One turn moves every row onto another: examples first, then more rows asked:
Z335: [ -6   4   3  -7  -7  13  -9  10  -1   8 -17 -15  -1 -11  -2   4   1 -25
  22]
Z551: [  3 -12  -9   3  12  10   8 -14  -1  19  -4 -27   3 -11  -7  10  11   7
  -9]
Z563: [ 18  -3  14   5   7  26 -19  17  11   2 -11   0 -10   2   4   6   0   7
  -7]
Z851: [  7   5  20  -6   1  14  -9 -14 -11  -5 -22   8  14   5 -13   5  -2  -1
 -12]
Z680: [  6  -9  -6 -13   1   1 -10 -17 -19 -10  20 -23   2 -18  -5   3 -13   5
   9]
Z917: [  3  20 -14   9  22   7  17  14   9  -4  19  -9  -8  -7   8   7  10  -3
   3]
Z711: [ 27   7 -27   8   3 -12 -19  16  -4   0   2 -13  -3  -1   1   5   6  13
  -7]
Z788: [ 20  30  -7  -2   5 -11  -8  -6 -21  -6  14  -6  15   4   9   3  -9 -11
  -3]
Z447: [ -5  11   8 -12 -14 -13  -8  -4   1   9 -17 -18  -4  -1  -8  -6 -17  -8
  14]
Z75: [ -8  13  -3 -13   0 -10 -16  11   6  -1 -11   4 -14   4   0  -1   0  -6
  27]
Z471: [ -6 -11   4  -1  -9   3  -9 -15 -13  -9  24 -29   3 -19  -6   7   1   2
   5]
Z339: [ 17  -2   8  10   9  26 -20  19  10  -2 -10   1  -7   3  -4   3  -1  10
  -4]
Z353: [-14  14   2 -10   5 -18  19 -10  -2  13   7   6  13   0   4  -5   8   7
 -13]
Z253: [  8   8   2 -12  -5  14 -14   0 -19 -25  21  -6   2  15 -13   5 -13   4
  -3]
Z274: [ -1   5   6  -2   8 -11  17   1  11  11  -7  -5  17 -11  16 -11  10  18
 -10]
Z2: [  6  -7  -5 -11 -15  14 -18  25  -7 -14   8  -4  -1   1 -12  -2   3  20
 -14]
Z898: [-16  11   4  -5  -8  -9 -14  13   9  -2  -7   0 -15   4  -1   2  10  -8
  24]
Z329: [ -1  -6 -10  11  13 -10 -24   0  -3  -2  -3  -1  26  -1  -6  -2  18  -9
 -17]
Z277: [ 10  -6  -9  12   1   9  21  -8  -4  15   5 -21  11   3   7  12   9  12
   8]
Z593: [ -9 -14  -9   1  10  -1  -5  14   7 -24  25  -7   4 -16  -1  -6   1 -16
   1]
Z243: [  2  13  -3  10  27  -2  21  -7  10 -18   2  -8   6   0   7   7  15  -5
   6]
Z693: [  7  19 -11   2  22   7  18  12   7  -2  17  -9 -12  -8  14   8   6  -5
   2]
Z584: [ -8 -10  15 -10   1  12 -19   9   0 -25   5  -3   9   2 -12  -5   4 -10
 -25]
Z839: [ 11  -8   5 -23 -17  13 -16  23 -10  -7   7  -5  -8  -1   4   2   0  14
 -18]
Z846: [ 17  -5 -13   5   7   8  20  -9  -8  15   2 -18  10   5   8  11   3  13
  11]
Z660: [  2   5  17 -10 -15  16 -11   0 -17 -21  23 -11  -2  13  -5  10  -4  -2
  -9]
Z822: [-13  15  -5  -9   9 -19  18 -10  -3  10   6   8  16   2  -2  -9   5  10
 -10]
Z287: [  9 -12 -14  -2  17   9   7 -16  -3  19  -6 -25   3 -11  -5   8   5   8
  -7]
Z525: [ -1 -14  -2 -14  12  -2  -3  10   2 -18  21  -6  -3 -18  15  -3  -7 -22
  -1]
Z398: [ 20   4  -4   8 -12 -10 -14  15  -1   7   5 -20  -9  -4  17  14  17   3
 -16]
Z908: [  2   5  20   0   0  15  -9 -12  -9  -7 -20   6  16   5 -19   5   2   1
 -13]
Z150: [ -5   5  -9  -3   0  13 -13  12  -2   3 -18 -12   3  -9 -13   0  -3 -19
  26]
Z245: [  0   6  -3   0  12 -12  14   1  10   8  -8  -3  20 -10   9 -14   6  23
  -6]
Z225: [-11  11   5  -1 -16 -12  -9  -1   5   5 -15 -19   0   1 -19  -8 -11  -5
  14]
Z623: [ -5  -8 -18 -18 -13 -21   0   9 -10 -14  12   2   3 -16  -6  -7   2  15
  -2]
Z677: [ -7  -9  -2 -20 -22 -20   3   7  -9  -7  14  -1  -3 -19   7  -1   7   7
  -8]
Z591: [  3  -9   9 -24  10  10 -19   7  -5 -23   0   1   7   1  -5  -7  -8 -11
 -22]
Z973: [ 14  22   8   2 -11   5   4  15  -4  -9   1  15  -2  22  -4   4 -13   4
  -4]
Z346: [  9  -6   2  -9  13 -11 -21  -5  -9   7  -8  -1  17  -5  17   3  11 -19
 -20]
Z333: [  2  28   3  18  -9  -8  -7  -2 -13  -8  21 -14  18   3   2   8  10 -13
  -8]
Z13: [  9  20  15   6 -16   7   6  14  -2  -8   3  12  -2  21  -3   6  -8   2
  -6]
Z140: [  7  13   0   2  27  -3  22  -9   8 -16   0  -7   2  -1  15   9  12  -8
   4]

Z339 turns into Z973
Z898 turns into Z225
Now find these:
Z593 turns into Z623
Z140 turns into Z274
Z839 turns into Z660
Z398 turns into Z333
Z353 turns into Z551

One turn moves every row onto another: examples first, then more rows asked:
Z714: [-28   2 -11  -2 -27   8   7   8  -6  25  12  32]
Z261: [-22 -15   5  -4  -4  15 -17  28  -2  23  22  33]
Z558: [  9   7  -1 -10 -16  22  12  27  13   0  26   2]
Z428: [-14   8  16 -19  -9  25   8   9  -3   6  -2  41]
Z337: [-20   0  11 -23  -6  11   6  15  -1   0  -5  35]
Z715: [-25   6  10 -25 -14  33   6  26  -5  11   1  30]
Z306: [ 11   6  -9  15 -26  26 -14  17 -15   8  23  11]
Z8: [  3  -2 -15  20 -13  26 -17  16   3   6  10   4]
Z327: [  5   9  -8  18 -16  16 -14   3   0   8  19   3]
Z977: [-16 -17   5  -6  -7   8 -14  32  -2  19  24  35]
Z135: [  3   5 -10  25 -15  31  -8  10  -2   3  17   9]
Z397: [-15  -3  21 -21 -16  24   5  16   6   7   2  38]
Z153: [  4   4  -9  22  -6  24 -15   6 -10   3  15   8]
Z413: [-20  -2 -11  -5 -32   5   8  11  -6  24  10  35]
Z103: [ 13  -5 -10 -20  -6  20  -5  13 -10  18   2  -1]
Z450: [-24  12  16 -28  -6  21   3  19 -12  10   7  28]
Z392: [  4   6 -17  16 -17  20 -13  25 -14  -2  20  10]
Z602: [-19   4  14 -17  -1  26   6  20   1   0  -1  41]
Z619: [  1   7  -4  -9 -15  22  12  27  15   6  25  -3]
Z226: [ 19  -5 -12 -20  -7  20  -2  14 -11  10   1   4]

Z977 turns into Z619
Z397 turns into Z327
Z392 turns into Z715
Now find these:
Z602 turns into Z135
Z261 turns into Z558

